In the data rows, zero lies at 4.5, halfway between 4 and 5.
Here is a table of points, one per row:
[4 4 3 5 4 4 0 6 4 4 6 3 4 3 5 6 4 9 4 8 5 4 5 4 1 5 5 6 5 4 3 5 5 6 5 5 4 4 6 4 4 5 5 1 5 4 4 5 2 4 4 7 8 4 4 2 5 0]
[4 3 7 8 3 4 5 3 4 7 3 5 4 2 4 6 5 3 6 5 6 2 2 3 4 1 3 5 7 5 6 4 3 7 5 5 5 0 9 5 3 8 1 5 5 4 4 7 2 4 3 4 4 7 3 4 6 6]
[4 2 7 8 4 3 5 4 5 6 3 5 4 1 5 5 4 4 9 5 5 3 2 3 3 2 2 5 7 4 5 4 5 7 5 5 3 1 9 4 4 7 1 5 5 4 5 8 2 4 3 4 3 8 3 6 5 5]
[4 5 4 4 3 3 5 6 4 3 5 4 4 5 5 3 2 4 4 3 6 4 5 4 3 5 5 6 3 3 3 5 4 3 4 4 4 5 3 4 4 3 5 2 0 4 4 3 6 3 6 4 5 4 4 5 6 6]
[4 2 7 7 4 4 5 4 4 6 2 6 4 2 5 5 4 4 7 5 5 3 1 2 4 2 1 5 8 4 6 5 6 8 5 5 4 2 6 4 4 8 1 5 5 4 4 8 3 4 2 4 3 8 3 5 5 5]
[4 5 4 4 2 9 6 7 4 3 6 4 9 5 5 3 8 4 4 4 4 6 5 5 5 7 5 2 3 3 4 1 6 4 8 3 8 5 4 4 9 3 5 6 4 3 4 3 7 9 5 4 3 4 3 5 4 5]
[5 5 3 4 9 3 5 4 9 3 7 2 4 6 5 3 7 3 4 4 1 6 6 5 6 5 5 4 4 4 3 4 8 4 4 5 8 5 4 4 3 3 6 5 6 7 5 2 7 3 3 4 4 4 5 5 5 5]
[4 5 3 3 3 2 5 6 4 4 5 3 5 5 5 1 5 4 4 3 6 5 5 4 5 5 6 5 3 4 3 6 5 4 5 9 3 6 4 4 3 4 6 5 2 4 4 4 6 9 6 4 5 4 4 5 7 8]
[4 5 3 4 3 8 5 6 5 3 7 3 9 5 5 2 7 4 4 4 3 6 5 4 5 6 5 4 3 4 5 1 5 4 6 0 6 5 4 4 7 3 5 4 2 3 4 3 7 9 5 4 4 3 4 5 3 5]
[7 7 6 3 7 4 5 2 3 8 6 7 3 8 5 3 5 4 3 4 4 2 4 8 6 4 4 1 4 7 7 5 1 4 5 5 2 6 4 2 7 3 5 6 5 6 5 5 6 4 3 4 4 4 8 5 2 5]
[4 3 4 6 4 3 0 6 4 4 5 3 4 3 4 6 4 9 5 8 6 3 5 5 1 5 5 7 4 4 3 4 5 7 5 5 4 4 5 4 4 4 6 1 6 3 5 4 3 4 4 8 8 5 4 2 5 0]
[4 6 4 6 3 3 4 6 4 3 0 6 4 4 5 3 4 4 3 4 6 4 4 4 5 4 6 5 5 3 6 4 5 3 5 4 4 4 3 4 3 4 4 5 6 4 4 6 3 4 3 3 3 5 3 0 5 5]
[4 5 3 4 4 8 5 7 4 4 2 3 3 5 5 8 4 4 4 5 5 8 6 4 6 6 5 6 4 4 4 4 3 3 0 5 3 5 4 8 3 4 5 4 3 4 4 4 3 3 8 4 4 4 4 5 7 5]
[3 1 7 8 4 4 5 4 4 5 2 6 4 2 5 5 5 4 9 4 6 4 1 2 4 2 1 4 7 4 6 4 5 8 5 5 4 2 7 5 4 8 2 4 6 4 4 7 3 4 2 4 3 7 4 5 5 6]
[4 4 3 5 3 3 1 5 4 3 4 3 4 3 5 5 4 9 4 8 6 3 5 4 1 5 5 7 4 4 2 4 6 7 5 5 4 3 4 4 4 4 5 2 6 4 5 4 2 4 5 9 8 5 4 0 5 1]
[4 5 3 4 4 4 6 5 4 3 5 4 4 5 5 2 3 4 4 3 6 5 6 4 4 5 5 6 3 3 3 5 5 4 4 6 4 6 4 4 3 3 5 3 0 3 5 5 5 5 6 4 5 3 4 5 6 5]
[4 2 7 8 4 3 5 3 5 6 2 5 4 2 4 5 4 4 7 5 5 3 3 2 3 2 1 5 7 4 6 5 5 6 5 5 4 0 9 4 4 7 2 4 5 4 5 7 2 4 3 4 4 8 4 5 5 6]
[4 5 4 4 4 3 5 4 4 4 9 3 4 3 4 9 0 4 4 7 6 7 6 4 5 5 5 8 6 3 4 9 7 3 9 5 4 6 3 9 4 5 6 5 6 4 5 3 0 4 7 4 4 3 4 6 6 6]
[4 6 3 3 8 3 5 5 9 4 6 3 5 5 4 3 5 4 4 4 1 6 6 5 5 6 5 3 4 4 4 5 6 4 5 5 8 6 4 4 3 3 5 4 6 9 4 3 7 3 4 4 4 4 5 5 3 5]
[4 1 8 6 3 3 5 3 4 6 1 5 4 2 5 6 5 4 6 4 6 3 1 2 4 1 1 5 8 3 6 4 5 7 4 5 4 3 6 4 4 8 2 4 6 4 5 7 3 3 3 4 4 7 4 5 6 6]
[3 5 4 3 4 8 5 6 5 4 3 4 4 5 5 9 3 4 4 4 5 9 6 4 5 5 6 6 4 6 3 2 3 3 0 5 4 6 4 9 3 4 5 4 7 4 5 4 3 4 8 4 4 4 4 5 8 6]
[3 5 4 3 3 2 5 5 4 4 5 3 5 5 4 1 5 4 4 3 6 5 6 4 4 5 5 5 3 3 2 7 5 3 4 9 3 6 3 4 4 3 4 4 0 3 4 3 6 7 6 4 5 4 4 5 6 7]
[7 7 5 4 4 3 4 2 2 7 6 9 2 7 5 3 4 4 4 4 1 3 4 8 6 6 4 1 3 8 8 5 0 4 4 5 7 5 4 2 8 4 5 9 5 5 4 4 6 4 3 5 4 4 8 5 0 5]
[4 4 4 4 2 9 5 6 3 3 6 3 9 5 4 3 8 4 4 3 3 6 6 5 5 7 5 3 2 3 4 1 6 4 7 1 7 5 4 4 8 4 5 6 4 4 5 4 7 9 6 4 4 4 4 5 4 5]
[4 4 4 4 3 4 1 5 4 3 5 3 4 3 5 5 4 9 4 8 5 3 5 4 1 5 5 7 4 4 3 4 5 6 4 5 4 4 5 4 4 5 6 3 6 4 4 5 2 3 4 9 8 5 4 1 5 0]
[8 7 5 4 5 4 5 1 2 8 6 8 2 7 5 3 4 4 4 3 2 3 4 8 6 4 4 2 4 9 8 5 1 3 5 5 4 6 3 3 8 3 5 7 6 4 4 5 6 4 4 4 4 5 7 5 1 5]
[4 4 3 4 3 9 5 6 4 3 7 3 9 5 4 2 8 4 4 4 2 6 5 4 6 6 5 2 3 3 4 2 5 3 6 0 7 5 4 4 7 4 5 4 3 3 5 4 7 9 6 4 4 3 4 5 3 5]
[3 5 4 3 4 3 5 6 4 3 4 3 4 5 4 1 4 4 4 3 6 4 6 4 4 5 6 5 4 4 2 7 4 3 5 7 3 6 4 4 4 3 5 4 0 4 4 4 5 6 6 4 5 4 4 6 6 6]
[7 7 5 3 9 4 5 0 3 7 6 7 4 7 5 3 4 4 3 3 5 0 4 7 6 4 4 3 3 7 7 4 2 3 5 5 0 6 3 3 6 3 5 4 6 4 4 5 7 4 3 4 4 3 7 5 3 5]
[8 7 5 3 3 4 5 1 2 7 6 9 2 8 5 4 4 4 4 5 2 3 4 9 5 5 5 2 4 9 9 5 1 3 4 5 5 5 4 1 7 4 5 7 6 3 5 5 7 3 3 4 4 3 7 6 0 5]
[4 1 8 6 3 3 5 4 5 5 2 6 4 1 4 7 4 4 6 4 6 3 2 2 5 2 1 5 8 4 6 4 5 8 5 5 4 2 4 4 4 7 2 5 5 4 5 7 3 4 3 4 4 7 3 2 5 6]
[4 6 3 4 7 3 5 5 8 4 7 4 4 6 5 3 4 4 3 3 1 6 6 5 5 6 5 3 4 3 3 4 6 3 4 5 8 5 4 5 3 3 5 4 6 9 4 3 7 3 3 4 4 3 4 6 2 5]
[8 7 5 3 4 4 5 2 1 7 7 9 1 8 4 4 5 4 4 4 1 3 5 8 5 4 5 1 4 9 8 4 0 4 5 5 6 6 4 2 8 3 5 9 5 3 5 4 6 3 3 4 3 3 8 5 0 5]
[4 2 7 8 4 4 6 4 5 6 2 6 5 2 4 5 4 4 9 5 6 3 2 3 4 2 1 5 8 3 5 5 5 8 4 5 4 1 8 5 4 7 2 5 5 4 4 7 3 4 2 4 4 8 4 5 5 6]
[4 4 2 5 4 4 0 6 4 3 4 3 3 3 4 5 5 8 4 8 5 3 5 5 1 5 5 7 4 3 3 4 5 6 4 5 4 4 5 4 4 5 5 2 6 4 4 4 2 3 4 9 8 5 4 0 5 4]
[3 5 3 3 5 3 6 4 4 4 8 3 3 4 5 9 1 4 3 6 6 8 6 4 5 6 6 7 5 4 5 9 7 3 9 4 4 5 4 9 4 5 5 5 6 3 5 3 0 4 8 4 3 4 4 5 8 5]
[8 6 6 4 9 4 5 1 4 8 6 6 5 7 4 3 4 4 4 4 5 0 4 7 6 4 5 3 4 7 7 4 3 3 5 4 0 6 3 3 5 3 5 4 6 3 4 4 7 3 3 4 4 3 7 5 4 5]
[4 5 3 4 6 3 5 6 8 4 7 4 4 6 4 3 5 4 4 3 2 7 6 5 5 5 6 4 4 3 4 4 5 3 4 5 8 5 3 5 3 4 5 3 6 9 4 3 6 3 3 4 4 3 5 6 1 6]
[4 5 4 3 4 8 5 6 4 4 3 3 4 5 4 1 4 4 4 4 6 7 6 4 5 5 6 6 3 4 3 4 3 3 4 4 3 4 4 5 3 3 6 5 3 4 5 4 5 3 8 4 6 3 4 6 7 5]
[5 5 3 4 9 3 5 4 7 3 7 3 4 6 5 3 6 4 4 3 1 6 6 5 5 6 6 4 4 4 3 4 8 4 4 5 7 5 4 4 3 4 5 5 6 9 5 2 7 3 3 4 4 4 5 5 4 5]
[5 5 3 4 3 7 5 7 5 3 2 3 4 5 5 5 5 4 4 4 6 8 6 4 5 6 5 6 4 4 3 4 3 4 3 4 3 6 3 6 3 4 5 5 3 4 5 4 4 2 9 4 4 4 4 6 7 5]
[4 5 3 4 4 8 5 6 5 3 3 3 4 5 4 9 3 4 3 5 5 7 5 4 6 5 5 6 5 5 3 2 1 3 0 5 4 5 3 9 3 4 5 5 4 4 5 4 3 3 7 4 3 4 4 5 7 5]
There is one direction along which these points spread out most. Take the direction at right angles to it along which they spread out most. Go by this last direction. Where along it does each point below lie, from 0 to 99? 50 is the average, and the first point above lies past it. One standard deviation of the points above along it is 16.
[8 7 5 4 5 4 5 1 2 8 6 8 2 7 5 3 4 4 4 3 2 3 4 8 6 4 4 2 4 9 8 5 1 3 5 5 4 6 3 3 8 3 5 7 6 4 4 5 6 4 4 4 4 5 7 5 1 5] ~ 21
[4 2 7 8 4 3 5 3 5 6 2 5 4 2 4 5 4 4 7 5 5 3 3 2 3 2 1 5 7 4 6 5 5 6 5 5 4 0 9 4 4 7 2 4 5 4 5 7 2 4 3 4 4 8 4 5 5 6] ~ 36
[8 6 6 4 9 4 5 1 4 8 6 6 5 7 4 3 4 4 4 4 5 0 4 7 6 4 5 3 4 7 7 4 3 3 5 4 0 6 3 3 5 3 5 4 6 3 4 4 7 3 3 4 4 3 7 5 4 5] ~ 29
[7 7 6 3 7 4 5 2 3 8 6 7 3 8 5 3 5 4 3 4 4 2 4 8 6 4 4 1 4 7 7 5 1 4 5 5 2 6 4 2 7 3 5 6 5 6 5 5 6 4 3 4 4 4 8 5 2 5] ~ 24
[5 5 3 4 9 3 5 4 7 3 7 3 4 6 5 3 6 4 4 3 1 6 6 5 5 6 6 4 4 4 3 4 8 4 4 5 7 5 4 4 3 4 5 5 6 9 5 2 7 3 3 4 4 4 5 5 4 5] ~ 56
[5 5 3 4 9 3 5 4 9 3 7 2 4 6 5 3 7 3 4 4 1 6 6 5 6 5 5 4 4 4 3 4 8 4 4 5 8 5 4 4 3 3 6 5 6 7 5 2 7 3 3 4 4 4 5 5 5 5] ~ 57
[4 6 3 4 7 3 5 5 8 4 7 4 4 6 5 3 4 4 3 3 1 6 6 5 5 6 5 3 4 3 3 4 6 3 4 5 8 5 4 5 3 3 5 4 6 9 4 3 7 3 3 4 4 3 4 6 2 5] ~ 55
[4 5 4 3 4 8 5 6 4 4 3 3 4 5 4 1 4 4 4 4 6 7 6 4 5 5 6 6 3 4 3 4 3 3 4 4 3 4 4 5 3 3 6 5 3 4 5 4 5 3 8 4 6 3 4 6 7 5] ~ 65
[4 5 4 4 2 9 6 7 4 3 6 4 9 5 5 3 8 4 4 4 4 6 5 5 5 7 5 2 3 3 4 1 6 4 8 3 8 5 4 4 9 3 5 6 4 3 4 3 7 9 5 4 3 4 3 5 4 5] ~ 59
[3 5 4 3 4 8 5 6 5 4 3 4 4 5 5 9 3 4 4 4 5 9 6 4 5 5 6 6 4 6 3 2 3 3 0 5 4 6 4 9 3 4 5 4 7 4 5 4 3 4 8 4 4 4 4 5 8 6] ~ 67
[4 5 3 4 4 8 5 7 4 4 2 3 3 5 5 8 4 4 4 5 5 8 6 4 6 6 5 6 4 4 4 4 3 3 0 5 3 5 4 8 3 4 5 4 3 4 4 4 3 3 8 4 4 4 4 5 7 5] ~ 67
[4 5 4 4 4 3 5 4 4 4 9 3 4 3 4 9 0 4 4 7 6 7 6 4 5 5 5 8 6 3 4 9 7 3 9 5 4 6 3 9 4 5 6 5 6 4 5 3 0 4 7 4 4 3 4 6 6 6] ~ 66
[4 3 7 8 3 4 5 3 4 7 3 5 4 2 4 6 5 3 6 5 6 2 2 3 4 1 3 5 7 5 6 4 3 7 5 5 5 0 9 5 3 8 1 5 5 4 4 7 2 4 3 4 4 7 3 4 6 6] ~ 34
